In the rows, 128 means zero.
The rows of D fall into 3 groups, which share some directions, and each row is roughly a mix of its group's hidden directions.
D:
[[130 105  68 164 114 111 140 138 118  90 115 113]
 [169 152 120 141 145 162  77 106 111 153 130 137]
 [ 93  91 142 147 111 127 178 164 133 131 101 124]
 [114 163 165  82  92 107 140 136 140  98 132 119]
 [147  92  82 169 166 140 111 124 118 152 121 131]
 [118 128  98 131 122  76 160 167 125 112 109 163]
 [ 80 129 126 122 110 107 140 110 144 161 117 183]
 [120 153 166 125  76 118 183 132 128 128 137 123]
 [148 106  71 123 131 114 153 152 101 103 130  95]
 [ 78  91  94 130 151  95 139 109 150 127 118 146]
 [176 153 159 129 120 176 111 138 117 110 141 101]
 [187 148 149 144 108 160 127 146 114 122 136  91]
 [154 144 134 115 158 149  76  88 122 162 138 128]
 [150 161 173  82 121 134 115 145 126 168 139 120]
 [131 110 156 147 135 194 110 112 134 145 129  93]
 [ 94  98 146 145 103 121 180 164 134 127 104 125]
 [174 143 150 132  99 134 144 140 126 102 146  74]
 [ 69 109 114 112 135  90 142 107 150 133 121 161]
 [112 112 158 110 132 162 115  83 147 128 156  86]
 [113 121  99 131 117  75 164 159 120 118 109 162]
 [154  97  87 162 164 140 111 132 110 167 124 129]
 [160  99  95 151 145 156  99 150 103 167 130 124]
 [155 177 159 102 118 133  86 104 136 122 155 123]
 [131 129 101 157  82 112 174 151  96 117 131 112]
 [124 124 169 119 169 155 110 102 146 170 135 155]
 [152  96  81 165 162 142 107 131 113 158 123 127]
 [111  92  74 164 127 120 135 131 112  86 118 132]
 [143 173 141 103 121 128  82 103 157 102 155 134]
 [188 129 118 147 128 164 127 159  97 134 124 102]
 [120 120 127 116 189 138  80 100 148 132 122 147]
 [175 149 158 118 138 178 107 151 102 126 131 115]
 [ 80  92 110 127 148  85 145 107 160 117 122 127]
 [175 129 112 142 112 103 144 158 102 123 132  76]
 [176 161 169 132 109 173 115 141 115 133 135 117]
 [136 141 184 118 115 169 109 108 139 133 149  90]
 [154  93  97 165 160 142 120 132 111 175 126 134]
 [166 139 119 137 166 160  85 117 108 166 120 133]
 [ 81  87  99 124 154  95 146 119 146 135 111 149]
 [124 126  84 131 141  80 136 145 120 135 102 178]
 [ 74 106 127 119 147  80 135 114 149 146 114 155]
 [122 153 138 116  68 109 166 153 112 104 133 111]
 [138 111 127 129 188 146  86 106 148 158 124 143]
 [151  85  82 168 163 134 113 126 131 147 117 127]
 [127 118  81 139 146  89 152 164 112 130 103 161]
 [105 161 157  97  85 108 151 133 133  87 131 120]
 [157 139 126 132 159 151  81 109 115 176 114 147]
 [ 92 145 147 135  90 109 184 119 121  97 133 137]
 [102 133 192 126 120 122 131 102 173 141 124 143]
 [ 96 151 160  93  96  99 153 127 137  87 129 131]
 [118 135 178 101 165 141 112 104 147 162 134 154]
 [ 77 100  99 142 156 107 118 102 152 135 116 156]
 [ 98 100 116 139  98 104 185 148 122  98 129 116]
 [122 120 140  83 161 139  66 127 148 114 124 139]
 [114 145 184  91 151 145 108 110 142 153 138 152]
 [183 141 131 133  98 140 148 150 112 111 141  81]
 [165 169 145 130 102 173 106 126 115 106 152 112]
 [152 142 100 116 163 136  76  87 125 145 139 143]
 [122 129  85 121 127  68 153 147 116 114 120 162]
 [ 95 120 138 121  85 108 164 132 150  80 144 116]
 [171 163 166 125  98 176 122 135 119 123 140 119]
 [146 159  88 110 125  75 118 118 112 107 145 157]
 [101 164 168  88  96 113 142 125 137  92 133 127]
 [162 136 112 171 130 154 111 147  99 159  98 153]
 [ 86 100 146 127 105 137 162 131 162  91 138 100]
 [165 150 167 140 138 177  95 123 131 113 138 105]
 [151 142 158 132 153 169  85 122 130 173 114 130]
 [ 75  91 119 119 164 111 133 107 157 130 113 154]
 [161 167 123 105 140 127  78  91 124 127 156 132]
 [ 91 109 113 143 115  66 153 113 155 141 122 129]
 [ 80  99  88 129 142  80 140 115 141 125 122 141]
 [163 155 147 122 152 157  77 108 121 163 131 129]
 [138 125 138 104 151 149  97  73 123 147 159  97]
 [108 111  56 128 144 124 121 118 117  90 140 124]
 [129 134  89 136 128  82 149 168 121 114 107 168]
 [ 69 108 107 116 156  95 120 102 149 113 129 146]
 [111 156 181 121  88 132 174 120 134 130 141 133]
 [154  98  95 105 141 146 162 168  93 129 113 124]
 [116 156 190  82 124 142 121 126 129 150 142 144]
 [158 110 107 157 160 152 112 131 109 186 131 129]
 [184 137 153 128 117 160 135 147 118 107 138  83]
 [140  99  83 168 101 111 156 143 131  99 116 108]
 [104 123  81 140 124  60 132 133 114 143 124 131]
 [104  85 134 149 140 132 169 160 120 159  93 127]
 [110 172 166  83  99 108 137 128 140  98 132 120]
 [ 94 105  73 130 151  79 127 130 115 135 119 139]
 [163 122 107 138 151 141 111 136 115  85 143  74]
 [104 164 168  99  82 120 152 132 130  98 136 124]
 [160 105  97 159 153 157 103 138 110 173 130 125]
 [112 108  85 149 123  96 160 159 124 118 101 161]
 [150 126  88 165 112 117 134 135  81 149 108 161]]

Here is one row of each group, with its name. Which group are the others in?
[156  87  82 166 153 138 117 138 113 158 121 127] : (14)
[ 99 131 160 103  93  99 161 134 151  93 146 111] : (109)
[111 145 177 141 124 154 108 102 160 155 122 165] : (114)

[156 172 159 102 130 141  84 105 137 122 156 115] : (109)
[112 153 188  90 144 135 119 106 150 146 136 146] : (14)
[112 135 127 133  78  97 177 139 125  88 125 117] : (14)
[126 133  82 131 118  74 149 147 115 108 119 166] : (109)
[169 159 161 103 108 174 127 147 105 118 138 122] : (114)
[148 110  80 144 164 139 107 135 110  95 134  91] : (114)
[ 72 102 100 109 145  91 143 115 140 128 120 157] : (114)
[140 130  97 159 130 110 141 173 110 138  90 169] : (109)
[114 110  84 141 128  88 164 161 119 113 107 154] : (109)
